In the rows, 128 means zero.
First come named moves, each a turn or a mirror, each shown by rows before and after it. For each pair of rows after them, which moves, in which order, take the first row to the second? The first pair is done for you.
move sori:
[109 111 125 156 154 130 137 130 117 134]  ->  [102 118 134 154 153 137 137 120 125 125]
[122 135 145 129 125 137 129  95 144  97]  ->  [145 111 105 134 125 104 121 150 111 139]
[110 103  81  67  31 109 113 127 152 207]  ->  [ 95 116 117  61  32 142 120  86 187 180]
[141 140 157 100 103 133 134 112 172 125]  ->  [161 115 123 102 106  95 117 157 139 155]
move revo:
[109 118  88 136 121 132 117 144  77 163]  ->  [ 95 121  97 107  93 142 123 116 105 175]
[179 120 139 141 182  94 139 146 129 103]  ->  [153 126 156  84 137 118 148  99 179 118]
[ 80 102 105 114 116 142 136 116 115 166]  ->  [ 88 101 104 143 145 131 132 137  87 159]
move Gazi:
[ 92  86 135 140 160 151 156 124 129 108]  ->  [ 95  92 139 139 163 155 165 126 125 110]
[103  93  92 125 143 155 118 138 137 137]  ->  [117  92  91 144 162 145 121 141 135 121]
[116 130 130 131 125 144 137 108 152  96]  ->  [123 132 133 139 132 144 134 116 158  88]
[ 88 114  87  82 102 138 124 159 128 172]  ->  [147 126  92 152 159 100 112 186 110 125]
move puvib:
[117 101 111 142 129 116 122 155 100 145]  ->  [105 106 116 130 123 129 127 144 109 155]
[ 88 158 171  55  99 136 119  40 189 107]  ->  [165 161 167  70 125  77  99  77 200  78]
[132 137 137 142 146 117 124 148 102 132]  ->  [105 135 131 137 133 129 123 136  92 142]
[ 99 126 109 171 145 118 132 131  89 135]  ->  [ 72 126 111 144 119 138 138 103 100 146]
Now pairs of rows:
(2 to 3 moves a pair)
[115 109  89 146 151 109 121 197  72 176]  ->  [180 125 108  73 101  70 117 164 160 158] | revo then puvib then puvib
[172 129 129  73  80  97 125 125 200 161]  ->  [214 150 139 147 145  82 122 137 186  97] | Gazi then sori then revo
[105 111 107 114 111 143 133 134 108 170]  ->  [166 123 107 106 114 103 117 143 134 139] | puvib then puvib then puvib
[159 160 142 162 150 134 127 129 133  90]  ->  [174 142 118 140 137  99 118 161 123 115] | revo then puvib then sori
[ 79 163 160 133 115 149 136 110 110 152]  ->  [139 175 167 107 101 112 127 112 151 131] | puvib then puvib
[108 108 123  48  82 107 125  95 156 146]  ->  [139  93  92 127 138  65 113 175  85 146] | sori then revo
[ 66 137 131 163 157 200 160 130  70 132]  ->  [192 171 157 160 164 124 141 130 145  51] | puvib then puvib then Gazi
[161 132 109 182 149  89  95 182  54 142]  ->  [180 171 163  85  81 107 106  84 181 103] | revo then Gazi then revo
[113 129 126  63  96 105 125 116 177 139]  ->  [155 148 138 127 155  79 123 133 179  77] | Gazi then sori
[125 186 201 139 157 147 144  84 108  94]  ->  [192 169 171 141 160  81 124 145  93 106] | sori then revo then Gazi
[127 115 107 157 152 132 138 146 102 120]  ->  [138 122 117  94 101 122 140 123 155 140] | Gazi then puvib then puvib
[ 48 122 143 103 139 177 163  74 117 146]  ->  [163 144 154  59 118 101 146  76 194 108] | puvib then puvib
[ 82 126 147  78  96 155 116 107 150 148]  ->  [151 124 111 148 153  92  94 186  94 135] | sori then Gazi
[164 122 112 100 109  97 119 144 133 147]  ->  [113 147 148 128 127 156 136  88 139  96] | puvib then puvib then sori
[134 121  91  93  81  85 140 164 134 175]  ->  [ 86 137 106 187 152 133 150 163  81 132] | sori then revo then puvib
[ 95 128 137 129 152 145 111 122 121 137]  ->  [136 138 141 106 140 114  99 122 155 125] | puvib then puvib then puvib
[125 137 140 200 142 107  93 144  77  94]  ->  [153 134 143  95  64  85  90 111 156 123] | Gazi then puvib then puvib
[140 131 129 177 161 117 132 149 103 111]  ->  [179 142 145 134 128  98 133 133 159  95] | revo then puvib then puvib
